In the data rows, the value 128 means zero.
Here are some points, each followed by its number:
ndarray[118 93 97 112 104 132 193 129 169 114 114 70 115 98 138 123 83 107 100 131 136 123 127 118] 0
ndarray[76 0 39 105 161 189 226 192 123 102 67 43 93 111 174 91 21 67 100 178 127 122 119 128] 1
ndarray[186 177 115 162 145 103 177 142 133 76 148 153 133 127 121 180 136 118 134 137 136 140 131 132] 2
ndarray[132 150 106 112 142 108 153 117 163 85 141 124 136 101 155 128 88 98 112 137 122 90 105 124] 3
ndarray[106 49 99 125 82 130 196 112 105 127 148 126 143 151 101 111 60 123 168 87 109 91 128 132] 4
ndarray[59 59 145 120 208 219 255 140 135 81 57 31 117 113 194 67 45 115 113 179 123 112 129 125] 5
ndarray[173 255 150 112 117 140 110 77 141 165 101 96 136 108 118 123 191 142 92 110 130 128 126 125] 6
ndarray[90 104 139 137 85 144 101 136 96 180 112 156 128 144 116 129 153 127 143 82 148 164 123 144] 7
ndarray[74 83 116 64 226 148 116 87 183 81 97 135 161 97 148 109 128 145 81 161 146 151 143 116] 8
ndarray[199 249 129 185 31 62 88 166 110 163 151 141 91 120 100 219 232 120 170 68 160 185 131 134] 9
ndarray[110 136 145 139 164 114 142 142 117 143 142 119 120 118 126 115 92 100 150 120 126 142 124 156] 10
ndarray[234 217 117 154 132 28 82 116 93 178 186 171 152 157 108 203 170 126 152 93 144 156 127 137] 11
ndarray[45 83 145 123 115 92 20 86 117 159 155 178 156 140 118 106 138 129 131 78 123 154 142 130] 12
ndarray[149 153 108 126 58 89 37 130 115 222 147 194 120 155 61 176 238 129 143 31 130 148 140 126] 13
ndarray[126 79 85 112 137 129 73 112 141 104 119 173 143 106 160 155 185 121 129 124 123 110 124 144] 14
ndarray[185 91 140 156 141 98 155 141 120 94 143 121 106 129 136 136 66 124 122 187 117 120 133 128] 15
ndarray[120 186 129 153 43 198 180 127 134 120 69 66 114 121 179 119 158 147 132 94 122 151 137 125] 16
ndarray[150 104 52 157 84 108 131 184 82 169 154 169 111 180 83 158 121 80 139 118 136 143 113 122] 17
ndarray[129 227 202 102 141 80 0 82 129 214 133 231 155 126 51 142 234 198 113 109 117 89 136 105] 18
ndarray[232 212 139 101 141 39 102 140 163 93 156 113 124 122 169 207 155 137 90 172 170 161 131 119] 19
ndarray[133 142 99 135 147 117 101 133 108 112 148 126 117 123 140 120 152 122 135 145 114 119 124 140] 20
ndarray[217 255 180 154 112 91 25 80 80 137 130 183 168 159 99 203 254 163 165 103 156 209 136 136] 21
ndarray[148 101 100 136 124 109 172 144 151 89 162 143 123 130 114 132 74 110 133 159 129 111 137 136] 22
ndarray[131 97 125 175 62 133 151 161 107 206 126 115 112 128 92 115 118 125 150 92 115 111 103 126] 23
ndarray[118 189 140 94 78 93 0 95 131 198 146 210 154 126 99 107 188 133 115 75 129 172 142 131] 24
ndarray[60 69 111 65 194 150 150 165 165 141 114 131 120 107 136 110 90 86 98 124 101 118 118 133] 25
ndarray[74 151 165 109 191 195 204 105 171 9 79 61 122 84 199 80 109 166 120 215 127 122 146 128] 26
ndarray[190 132 200 77 158 75 73 69 139 133 140 175 164 139 138 168 129 188 90 138 154 119 148 108] 27
ndarray[34 0 90 113 188 255 255 178 145 69 55 39 102 115 166 47 42 112 125 193 108 108 121 142] 28
ndarray[94 112 143 132 74 199 197 130 114 96 74 50 114 134 155 84 100 123 118 110 122 158 124 124] 29
ndarray[123 161 131 94 127 168 169 137 140 118 101 63 100 118 139 84 98 111 113 128 127 145 125 126] 30
ndarray[80 78 114 137 183 157 11 101 108 126 106 211 142 150 121 94 192 140 151 143 142 129 115 131] 31
ndarray[121 60 74 114 69 91 119 165 106 174 141 129 102 119 117 126 70 84 126 105 139 108 130 124] 32
ndarray[92 27 138 143 113 125 144 133 85 176 133 63 118 142 131 120 72 131 130 128 132 137 128 117] 33
ndarray[58 0 126 110 150 180 233 161 152 149 107 62 98 122 111 88 41 117 120 113 111 97 132 132] 34
ndarray[107 136 170 144 132 133 189 103 113 98 143 89 154 134 148 117 90 165 124 174 111 112 138 133] 35
ndarray[105 83 138 111 170 140 194 159 153 93 139 106 112 111 134 131 87 126 113 154 131 84 124 128] 36
ndarray[61 45 136 40 242 179 199 143 175 100 111 82 117 116 124 46 12 118 61 239 111 109 130 107] 37
ndarray[209 178 139 153 107 83 101 108 139 108 163 151 139 103 136 174 145 155 134 148 127 122 136 134] 38
ndarray[69 135 174 169 148 176 141 77 87 108 85 60 153 137 175 51 49 141 141 174 121 114 124 136] 39
Which two points above are nearest to each new point by angle? Their numbers follow each, smallest number first.
ndarray[139 67 87 140 125 175 186 160 133 115 98 82 112 141 139 103 79 95 123 148 107 99 116 118] -> 1 28
ndarray[29 18 101 141 159 184 155 133 147 90 100 100 125 105 134 66 93 109 132 145 111 144 124 140] -> 28 34
ndarray[157 163 125 138 114 111 72 143 88 245 172 203 117 170 0 164 177 122 157 62 151 153 141 110] -> 13 24
ndarray[103 94 128 104 144 170 155 111 134 133 127 151 144 146 88 102 106 141 101 136 113 105 117 122] -> 34 37
ndarray[116 212 176 139 156 162 147 116 142 83 132 153 134 119 140 98 117 142 135 149 105 105 124 132] -> 26 35
ndarray[100 109 76 149 139 123 152 138 109 110 98 103 119 145 157 98 86 73 142 136 125 105 122 125] -> 1 28
ndarray[150 173 193 173 185 100 76 108 92 118 143 143 134 123 134 158 186 161 180 140 139 161 136 156] -> 11 21
ndarray[124 132 140 146 116 175 151 123 123 128 109 116 129 134 130 108 161 151 143 97 127 163 144 124] -> 16 29
ndarray[113 149 141 155 144 128 143 155 124 116 142 128 110 127 118 109 141 129 139 133 123 128 128 130] -> 10 20
ndarray[155 200 92 150 56 124 100 170 92 174 104 122 121 145 124 149 175 88 149 64 153 177 132 141] -> 9 13
ndarray[228 201 104 160 12 99 146 133 130 166 123 107 112 128 103 204 208 126 154 26 149 124 120 127] -> 9 13
ndarray[139 101 159 106 190 120 91 67 125 114 151 167 164 120 143 118 149 182 117 142 128 116 133 117] -> 8 27
ndarray[124 202 132 120 142 92 43 88 102 103 147 190 165 137 177 141 188 140 133 159 150 140 116 123] -> 18 21
ndarray[143 134 106 73 148 76 84 111 156 161 157 142 138 114 85 192 204 141 115 102 147 132 120 144] -> 13 18
ndarray[191 94 119 162 151 57 105 130 96 119 174 166 143 142 138 187 135 118 164 131 128 112 125 137] -> 11 38
ndarray[97 93 78 123 159 148 150 167 114 132 131 126 113 144 115 98 84 87 129 152 110 124 123 137] -> 1 28
